(in the rows, 100 means zero)
Rotation paths and how fast each direction turns (degrees each step)
Each turn is a multiple of 5 degrees from 10 to 175, or 0.
Each row of a path follows its step; steps can be skipped.
Rotation 1:
step 2: [100,95,87,102,100,106,120,105,87,75,115,131,98,137,132,90,95,110,125,91,109,103,125,125,119,97,99,124,98,112,113,105,126,107,116,84,93,87,108,109,99,82,101,116,74,113,108,94,99,94,122,93,93,102,107,81,104,134,93,122,142,116,106,91,79,120,111,87,94,107,104,114,103,104,85,73,104,99]
step 4: [109,128,87,76,119,100,88,100,112,96,116,81,133,102,87,105,119,103,78,91,111,92,100,81,98,116,99,102,118,123,55,91,87,92,103,118,75,121,110,120,89,116,93,101,67,96,119,126,109,120,98,84,115,93,75,103,80,94,115,112,97,75,107,112,103,89,108,105,86,99,98,93,112,95,107,75,106,70]
step 10: [94,133,101,92,123,105,111,83,100,96,116,111,86,98,105,106,79,111,94,106,115,91,92,84,108,120,101,84,107,94,73,115,97,72,147,92,75,95,61,82,93,94,96,105,102,116,85,96,109,105,106,89,68,71,108,110,122,92,129,120,125,115,109,68,102,105,101,95,88,110,102,97,102,110,87,97,114,104]
step 12: [112,120,100,95,83,93,120,94,102,77,110,90,86,103,101,126,107,101,118,100,97,130,93,117,133,107,121,118,110,119,93,75,105,118,95,118,105,120,115,104,91,95,62,83,79,113,82,106,98,105,99,103,126,133,105,105,116,103,80,97,102,107,110,113,102,101,104,93,78,120,84,80,68,95,107,72,71,84]
step 17: [96,103,103,107,92,124,65,100,101,77,108,106,84,107,98,124,78,81,97,96,80,110,93,97,115,114,109,84,112,109,95,55,105,114,110,94,123,91,118,106,99,92,57,111,73,120,68,119,100,97,108,100,95,110,129,83,98,115,92,104,95,96,102,103,99,87,91,81,75,81,102,117,109,84,93,132,106,112]
step 20: [96,113,124,68,98,81,90,90,125,96,108,92,119,116,139,105,91,76,101,96,134,101,98,88,112,137,128,67,99,98,108,98,122,97,84,118,75,93,93,106,94,86,77,108,112,83,88,105,88,107,87,95,108,97,113,78,109,86,100,93,105,89,107,78,100,120,108,86,105,111,90,82,90,125,111,117,97,77]
step 22: [107,114,89,112,120,108,77,106,104,62,81,93,81,79,73,95,81,93,83,106,81,114,106,75,119,99,96,87,120,120,106,91,107,120,118,87,109,109,119,121,104,90,105,100,106,103,102,96,128,82,141,105,103,122,93,67,114,96,92,61,113,104,86,96,99,98,89,127,94,110,78,96,91,91,93,92,91,110]
step 23: [95,78,103,95,109,91,121,54,115,112,84,98,121,106,89,122,97,107,127,108,94,120,96,109,90,125,100,96,74,79,75,87,136,86,96,113,128,124,116,96,96,107,79,97,101,118,92,103,123,99,93,118,124,111,84,77,82,110,111,104,100,122,89,82,74,101,93,113,87,102,111,87,92,78,89,96,98,98]
step 29: [90,102,82,69,112,108,129,93,77,119,115,123,89,99,110,103,73,97,94,63,85,122,105,105,94,94,80,96,82,103,94,83,97,102,91,124,66,119,95,122,117,98,107,93,94,92,103,121,89,94,104,116,86,79,94,93,105,96,84,97,101,102,104,95,77,114,101,134,112,88,94,137,98,67,88,85,96,79]
step 35: [84,93,104,87,120,90,106,103,112,125,82,97,84,100,107,114,96,106,103,118,87,98,88,99,124,104,82,131,127,133,103,90,89,112,84,95,68,115,88,108,128,145,63,108,96,103,126,93,107,101,84,91,60,87,92,86,96,104,111,90,108,102,114,90,89,116,113,85,103,95,92,86,103,119,100,118,110,90]
Directions:
[102,96,99,100,101,103,99,94,93,108,100,104,104,99,106,93,101,103,98,101,105,100,103,106,103,99,104,101,103,107,105,102,99,102,98,99,104,95,100,104,101,102,94,95,101,99,103,95,99,103,93,100,101,98,95,95,105,101,101,102,102,92,99,95,102,98,97,101,99,106,103,104,99,96,103,100,103,96]
65
[96,97,103,100,100,101,96,105,101,99,98,101,96,95,99,94,99,103,94,100,101,101,100,102,99,99,97,100,93,97,103,107,100,108,101,102,100,97,99,104,100,101,96,104,105,96,99,107,105,100,104,101,99,104,102,95,97,99,99,97,102,99,103,99,106,99,99,96,109,103,97,95,94,105,111,105,99,99]
170
[99,105,99,102,99,99,100,106,104,99,97,101,98,97,93,98,100,104,102,93,100,96,97,100,102,97,102,102,105,98,104,96,95,99,91,94,100,100,105,100,107,96,95,98,108,93,97,103,103,103,97,98,96,104,93,99,102,100,101,98,102,100,97,101,97,95,102,100,100,101,98,104,103,103,94,104,105,101]
135
[99,97,96,96,98,104,97,102,97,95,104,104,99,100,100,104,106,100,99,96,93,101,100,101,97,103,95,102,102,102,99,96,97,101,103,101,97,106,104,96,100,105,107,99,109,99,97,100,94,93,96,94,97,101,98,98,100,102,98,94,99,92,100,99,108,98,102,103,105,103,103,100,103,94,101,100,98,99]
140
[96,100,104,102,96,99,103,105,101,103,100,100,108,107,102,100,99,98,107,102,95,95,99,98,102,101,94,105,96,103,104,97,97,99,99,105,102,100,99,100,104,100,105,104,93,96,103,104,99,97,98,104,98,100,100,92,106,92,97,106,104,100,101,100,98,95,103,100,101,108,104,100,97,102,100,102,94,101]
65
[101,103,98,97,99,102,99,95,102,91,105,98,101,100,106,101,103,101,100,100,99,96,104,101,95,95,103,100,94,103,103,102,102,100,94,99,102,103,105,98,111,102,100,97,103,97,105,95,99,101,105,102,96,94,103,99,104,101,98,104,97,101,103,102,102,102,91,101,100,101,95,92,102,105,98,103,98,101]
55
[101,105,102,98,97,97,99,98,100,99,98,104,97,101,100,97,94,99,105,101,97,105,102,100,100,106,105,102,104,105,94,102,100,97,100,94,96,93,100,96,100,108,98,100,101,101,93,94,100,96,99,101,100,94,104,96,99,95,93,95,106,104,96,99,100,98,103,98,102,103,98,93,99,102,98,106,103,99]
145
[99,104,104,95,104,102,101,100,94,101,98,99,96,99,91,96,99,107,95,97,99,105,101,99,98,99,102,101,104,100,100,98,100,106,102,103,100,102,101,99,100,99,104,97,96,99,104,102,98,98,106,106,107,97,94,102,106,93,99,103,96,97,93,102,97,96,99,102,106,98,102,94,106,101,100,99,100,97]
100
